Each row is where one point has got to under a steady rotation. How many steps took it there?
The counts run from 0 to 369.
[ 18   6   2  24   3   4   0  23 -14   2  -9  24  -3  13  15  -9  19   7
   4  15  17  35 -26  -9  -1   3  -1  -8   9  -3 -25 -13   6 -17   2  24
  -1  -3 -15  -7  -8  -6 -10   9  -7  11  -2  49   3   2   3 -17  12  -9
  11   2 -23 -14  -3   6  -2  28  11 -10   6  12  -3   3  -7 -27  -2   7
  -7 -10   9  -3]	286
[ -6  11  12  33   1   1 -11  17  25   7 -18  15   7  -9   4  19  13   0
   9   7  21   9  -6  14   2 -15   8  -6   2   1  -1  -7 -10  20   7  39
  -9  19 -33  34 -11 -10 -25  13   2   2   5  11   6   2   1   5   7  -4
   6  23   0 -19  17  13   9  24 -22 -21   2  -1   6  -3  11  -5  -4   4
  10   9  23  -5]	317
[ -6   9 -13  37  23   3  -5   0   4   5 -15  15   5  -8  15  -9   7   3
   5   0  38  -4  -8  -1   6  11 -19  -4 -25  -4  13 -13   7  29   1 -10
 -17 -11 -28   3 -13  -3  -6   0 -24  12  -4   0  15  -8  -4 -10  21  21
   4  15  11  -5  33   2  -2   7  -6   3 -10  -8  -1  -4   2   2   1   6
  10 -13  43  -3]	221
[  7  -1 -15  20  -5  -9   0   1  -7 -14  -5  28  18  27   8 -12  31  -8
  16  27  15  20  -7 -12  -8   8   3  10   1  13 -42 -22   1   6  -3  18
   8 -10  -7   5 -14   4  -5  14  -7   3  -2  25   1 -10  10   4  11  13
  12  -5 -13  -5  14  13   7  23 -12 -15   6   5 -25  -5  -7 -13 -11  -2
   5  -2  28  -5]	291
[  5 -12  15  46  11  -1   6   2 -19  -3 -11  26  -7   7  14 -14   2  16
  -2  14  16  -1  -5  -1   3  17 -13  -4   7   5 -32  -8  -5  31 -22  -6
   1  -4   1  19  -3 -21  -3   7   8  19   4  23  -5  -3 -24  -1 -14  33
  12  -6 -20   8   7 -10 -13  12  -4  -3 -18   6  -4  10  -5  -4  16 -22
  -4  20  23   4]	346
[  0   7  -4  24  -3  -9  -1  18  -1  -4  -2  16  29  -3  -1 -15  11  24
   8   1  34  13 -15 -14  -1   5   4  11 -19  -5 -10 -22   8  29 -18   2
   5  -2 -12   4 -16  -2 -12  23   3  14   1  -8  11  -5  11   9  11   6
  26  16   3  -4  34  14  -6   5   0   7 -14  -1 -21  -8  -7 -12   7 -11
  10 -18  36  -9]	213
[  6   0 -19  38   8  -2  -3  -2  19   1 -15   2  19   8   9  -8  19 -11
  10  -2  38  18  -2  -4 -15   2  -2   2  -7 -15   4  -9 -17  24  -8   4
   4  -5 -12  16  -6   2 -24   6  -7  11  -5   5  16   0   4  14  11  13
  18   5   9 -21  49  11  -4  13   1 -12  -4 -10  -2 -22  -6  -5  -6  -2
  10 -33  30  -4]	201
[ 17 -12   6  25   8   4  -3   5  -8  -1  -8   9  11  14  28   6   6   5
   0  13  24  14  11   1 -25   0   7  -1   8  17 -27 -22 -13  21 -25   4
   8  -8  16  10  -2  12  -2  -5  -3   9  -7  22  -8   9   5  15 -13  42
  22  -3  -6   0  21   4   1  17   5 -13  12  11  -9  -9  -1 -12 -14  -3
  14 -27  29  -7]	177
[  7  -1  -4  33  10  -7   1   5  -9  -2  -7  11   4   4  11  -7  24  22
  -5   9  33  23 -27  -8   0   0   8   1  11  -8 -21 -17   4  18 -17   0
  12  16   5  -1   0   3  -6  21  33  21  -9  25   3 -11  11   3 -10   6
  26   2   2 -13  19 -15 -16  22  -2   3  -7  29   1  15   6  -8  14 -19
  -2  15  14   8]	20
[  2   7   1  20   9  -2 -13   0  -5  14 -28  33   4  12  39  -5   5 -11
  -3  12  -5   8  -8  -4 -23   7  -8  -5   6  21 -17   4 -17  10   0  12
 -12 -26 -16  13 -21 -31 -23   2   0  15  -1  38   6 -10 -14 -17  10  12
  -3   3 -12  -3   4  10   9  13 -12   3   1  -3  -7  15 -20 -22 -12   5
  15  -3  27   9]	72
[ 10  -7  -9  26  -2   0  -5   0  -6   1  -3   7  12  21  21 -23  12  18
  -1  -3  17  25  -4  -9 -27   4  10  10   2  -5 -15 -11 -18  24 -23 -10
  16 -11  -3  16  -3 -13 -24   4   9  23   1  23  10   9   2  13   8  -6
  32  12   0  -1  12   7  -4  10  23  -7   0   1  -5 -18 -15 -35  -5 -16
  -3 -26  19  -4]	190
[-17  14   5  28  11  -9 -29 -11  -7   3 -14   5   9  -8  13  -8   1 -11
  15 -10   8   4  26  10  -3   4 -22  -3   2   1  -9  -6 -12  30   2   0
 -29  12 -10  29  -3  -8   2  -3   3  20   8   3   0  -4   1  22  -4  21
   3  16   2   4  30   0  11  23 -12 -13 -12  10 -12 -28  -6   4   1  -3
  12  -2  29   4]	143
[ -5  -3  15  50  15   9   3  24   6   5 -13  28  -9 -13  13  14  -3   9
 -13  18  29  -2  -3  13  14   0 -17  -7   7  12 -21 -11   2  26   3  20
  -9  18 -12  12  -2   1  -9   5  -8   0  -2  15  -3  14 -15  -9 -11  37
  -1   6  -2 -15  12  -2  -1  19 -26 -11   2   1  17   7  13   8   7   0
   3  15  25  -9]	333
[-13   8  -2  35  -4   3 -13   9  16   6 -17  31   5  10  -3  -1  12   4
  22  17  17   1   8   9  -5  -4   3  14   3   8 -24 -10   0  14  -2  42
 -12   8 -21  18 -11   3 -17   5  -4  -1  -3  14 -10  -2 -14  -4   1  14
   5  17   3 -24  21   7   7  23 -27 -13   7 -10   2  -8   8   6  -1   6
  16   9  29 -10]	313
[  2  15 -14  39  20 -10 -18  -1 -16  -2 -10  23   2 -11   8 -28   9   5
   0  -5  11  31 -20  -5  17  15 -24  -7   1 -16  -4   3   9   6  -1  -7
 -13   8 -13   3  -6 -24 -22   0  18  17   4  40  11  -4   7  -8  -4 -16
  18  13   8  -7  16 -13 -11  12 -10  -6  -4  19   5   3 -12 -19  11 -11
  -7  22   5   1]	34
[ -8   2  -2  12   5  -5 -17  -2 -18  -3  -7  44  17   2  19 -18  -3  -6
   7  24   7  15  -3  -4  -6   9 -14   4   8  24 -39 -16   4   2 -12   8
 -19 -16  -3   1 -26  -9  -3  -2   1   3   5  27  -7  -4   7  -6   7  30
   2   1  -3  14  13  11   9  13 -21   0  12   1 -24   6  -7 -16 -11   5
  11   2  36 -12]	61
[ 13   0   1  40   6  -9  -8   1 -14   4 -13  22   4   1  -1 -23   1  -5
   4  12  17  21   3   0   6  11 -27   9  13  -3 -34   4   6   5  -8   8
 -15   8  10   9   0   4  -1  -4   6  14  -6  28 -21  -1  -5  19 -22  29
   8 -14  -8  -1  48  -3 -12  17  -3 -11 -16   7 -22 -16 -12  14  13  -4
   2  -1  17   2]	369
[  3   9   1  28  13   1 -14   6   3  15 -26  31  -6  14  41   0   5 -12
  -4   8   5   6  -8   4 -11  -1  -5 -15  14  17 -15   2 -10   1   4  25
 -17 -14 -16  17 -11 -19 -22   3   4   8 -13  42  -3   0 -15 -14   8  11
   0   6 -11 -14  -4   1   6  16  -7   4   8   6  -1  16 -13 -21 -16  22
  15  -7  25   7]	71
[ 13  20  -7  21  21  -8 -11 -15   4   0   1  16   9  12  26  -5  34  -9
   4  18  15  34 -11   2 -11   1  -7 -12  -3   1  -9 -20  -8 -14   6   3
 -11   0 -16  19  -5 -15  -5 -10   4   0   1  40  14   3  13   5  20 -11
  15  11   1  -7   6   8   5  31   9 -25  15  20  -1  -8   1 -22 -18   2
 -13  -9  25 -15]	281
[  8   6 -13  27  10 -15 -11  18 -19   2  12  20  18   3   6  -4  15   5
  -8  26  15  38  -7 -22  11  -5 -12  -8   4   7 -24 -24   8  -7  -6  12
   1  23   0  -4  -7  -2   0 -11   5   4  -4  27   5  15  12  11  -1   6
   5   9  -4   4  19   5   4  31  -6 -23  27  17  -6   0  -3 -17 -11  -4
  -2   6   6 -31]	273
[ -5  21  -7  30  24  -7 -25 -21  -5   5 -19  12  -4  -2  29 -10  12  12
  -2  -6   2  -3   5 -14  -9  17  -2  -8  -2   9  -1 -13   4  21  -6 -12
 -13 -12 -10  21  -4 -29  -7  -9   7  23 -10  11  19 -19 -14  -2   8   6
   8  25   3   8   8 -14  10  18  -4  -2  -1  23  10  14  -9 -24 -11 -17
  11  10  40   3]	245
[ -6 -14   9  30  15  -2   9  12  -1  -7 -12  10  -4  17  11 -21  15  18
  17  24  31   1  -2   6   2   7 -12  11   7   4 -27 -25  -1  14  -8   6
 -12  18  -3   4  -5  -5   5  26  -4  14  -7  12 -16   0 -15  -6   3  30
  10  -7 -12   1  24 -15 -12  24 -10  -6 -15  -1 -26 -15   2  10  21   1
 -17   0  29  -6]	118
[  4  -7   3  51  11   6  -2  13 -17   9  -3  30   3   0   0  -4   0  18
  -9  14  34  -2 -16  -5   8   7   2  -1 -10   7 -27  -8   4  30 -25  -9
  17  -6   3  -3 -18  -2  -9  -1   1  17  -6  14   4  -6 -22  -3  -1  25
  10  12   0  -1  15   2  -5   4  -6  -4   2   1   4  20  -2  -8   7 -12
   4  22  25 -15]	2
[ 13 -13  -1  23   6   7  -8  -1 -16  -1   1   6  20  14  22   0   7  -3
  -5   8  24  17   9  -3 -25   3   3  -3   3  10 -26 -16 -23  24 -20  -4
  10 -10   8  11 -10   7  -8 -13   0  11  -5  19   0  10   7  24  -5  39
  23   4  -1   2  30  10   5  19   1 -14  12   9 -14 -18  -5 -11 -11  -8
  11 -24  22 -11]	178
[ 14  -3 -12  42  15  16  -5   7  -5  14 -20   5  -6  11  35  -4  10  -1
  -5   0  21  17  -7   3 -16  15  -5 -15   7   0  -4   5 -18  12  -7   3
   3 -23  -1   6   1  -4 -20 -14 -16  17 -10  34   0   9 -13  -3   0  10
   8  -7  -6 -20  19   2   0  12  18 -11  10  -1   3 -11 -15 -16  -7   8
   7 -28  17   2]	185
[ -8  17  11  42  11   9  -4  31  11  16 -17  30 -11 -10  11   4   2  14
   6   1  19   8 -11  12   5  -2   0  -6  -3   6  -7  -3   4  17   6  37
 -11  12 -30  29 -10 -19 -20   7  -7  10   5  27   6   3 -20 -20   0  -8
   5  23  -1 -22  -1   2  -5  13  -1  -8  -2  -3  14   7  -8 -13   6   8
   1  21  25  -6]	321
[ -1   6   8  23  -3  -8 -12  28 -23   5  -3  10  19 -19  16   4 -17   1
  -7  -8  16  15  16  -4  -5  -3 -16 -13   5   6 -20 -15  -4  32  -9  19
  -6  18   2  10 -14   6   5  -1   6  17   7  17  -3  13  12  28 -18  31
   7  12  -8   9  23   9   5  19   2 -15   3  17 -14 -16  -6 -11  -5  -1
  23  -8  17  -6]	158
[  4   5  -4  34  18  -7  -5 -11 -13  -3  -6  16   7  10  10 -11  19  14
   0   8  18  18 -17  -8  -9   3  10  -2  -3  -6 -18 -15  -4  26 -15 -19
   6   4   1  11  -5 -21  -6   9  29  21  -6  13   9 -19   3   4   8   6
  30   8   1  -4  15  -6 -10   8   1   2 -12  21   4   9  -3 -16  10 -34
  -8  24  26   3]	18
[  7  -2 -12  25   4  -2  -5   8 -18  -3  -3  37   5  24   3 -22  17   7
   9  23   5  24 -10 -13   0  10  -6   1  -1   6 -40 -21   4 -11 -10   6
   2 -16 -14  -2 -15 -11  -8   8 -12   5  -1  37  -1  -1   0 -16  11  -5
  13   4 -17   3   0   2  -4  25   0 -12  14   3 -15  -2 -11 -25  -4   0
  -5   5  16 -12]	288
[ 12  24 -13  25  19 -19 -10   0  -4   5  -8  11   6  -8  25   1  16 -18
 -21  -1   7  21  -4 -19  -3  10 -17 -24  -4  -3   3  -7   2  16   5   1
  -6  12  -3  10  -6 -19 -11  -7  11  11  -8  14  21  -2  12  28  -8   5
   2  14   2  -9  25   3   5  25  -7 -20  10  24   8   3  -8 -15 -16 -20
  11   6  20  -5]	260
[ -1 -10 -34  43   4   5  -9  -7  -4   0  -8  11  12  18   1 -24  11   9
  11  14  27  15   4  -5  -4   7  -6  12 -12  -2 -17 -10  -6  17 -17   4
   8 -20  -5   4 -11   9 -23  -5 -14   8 -12   6   0   7  -8   6  -3  19
  17   8  12  -4  40   8  -5  17  -4 -16  13 -22  -2 -25 -10   0   1   2
   9 -24  24 -22]	198
[-10  -5  15  43   3   9  -2  31 -12   4   2  26   6 -15   3   0  -3  12
 -11  18  22   4   1   1  14  -6 -12  -9  -4   7 -16 -11  -4  35  -6  16
   5  17 -11  10 -16  -2 -14   8   1   4  11   3   7  11  -5  -2  -3  26
   1  13  -5   2  11   8  -2  19 -22 -13  10  -2   7   4   6  -5   4 -13
   4  31  20 -18]	331
[  2   5  11  16 -21  -4  -3  27   6   6 -18  29  16  12  -1  -6  21  13
  16   3  15  17 -12  -6 -11  -4  23   0   9  -2 -30 -15  -8  17  -1  34
   1   5 -29  14 -13  -8 -18  31   0  15   6  18   1  -8   6   2   7 -21
  12   6 -20 -18   9  20   2  22  -5  -6 -14   4  -7  -2  -9 -21   2   0
  11   4  21   5]	306
[-11   2  -4  30   2  -7 -10  15  -1  -5   4   8  24  -1 -10 -19   1  28
  13   8  38  13 -12  -9   8  -1  -1  15 -16  -9  -8 -22  13  27 -18   2
   4   7 -13  -1 -13   6  -9  16   3  13   3  -3   8   9  10   3  14   4
  23  26  10  -4  26  12   1  16  -4   2   2   2 -12 -19   3 -10   2  -6
   3 -10  28 -23]	214
[  1   1   2  28   3  -4  -1  10  21   2 -17  14  10  11  25   4   6 -19
 -20  14   9   6   2  -3 -20  -9  -5 -12   6   4   2   4 -32  20   5  10
   7   9 -25  35 -15 -30 -31   4   9  19  -1  12  15  12  -2  12   8  -8
   5   9   0 -13  22  17   9  23  -7 -15  13 -14   2   4  -9 -14  -9  -9
   4   4  15 -10]	88
[  7  -5  13  54  14  -2  -2  -1 -13   5  -5   8  -6  -7   7  -3   2 -16
 -16   7  18  18 -12   0  16  14 -38 -20  14 -10 -13   0 -21  35  -1  -5
  -3  17  -6  13  -2  -7 -10  -5  13  17   2  25   3   3  -5   9  -7  18
   4  -9   1   1  22  -4   3  27 -21 -20   1   5  10 -17   2   4   6  -9
   0  14   5   5]	354
[ -4  20 -15  35  17 -14 -25  13 -16  -1  -4  24   9 -18   1 -20  -5 -11
  -2   8  16  33  -8   4  20   5 -37  -6   1   3  -9  -2  15 -10   4   5
 -25  12  -7  -4 -12  -1  -7 -11   9   2   3  38  -2   5  16  -1   6  11
   6   9  13   1  26  -3   1  21 -26  -3  16   7  -6 -10  -6  -7   1  12
  11   7   8  -9]	46
[ 13 -13   0  22  -7   5  -6  19  -1   7  -5  -3  15  21  14 -15  12  33
   2   2  29  26 -15  -9 -18   0  16   8  11 -10 -12 -11 -10  14 -26  15
  16  -2  -2   2   0   6 -24  13  13  21  -8  27  -1  18   2   8  -3  -4
  35   7  -4 -14  15   7 -14  13  22   3  10   5  -7 -19  -8 -22   0   1
   1 -23   9  -6]	192
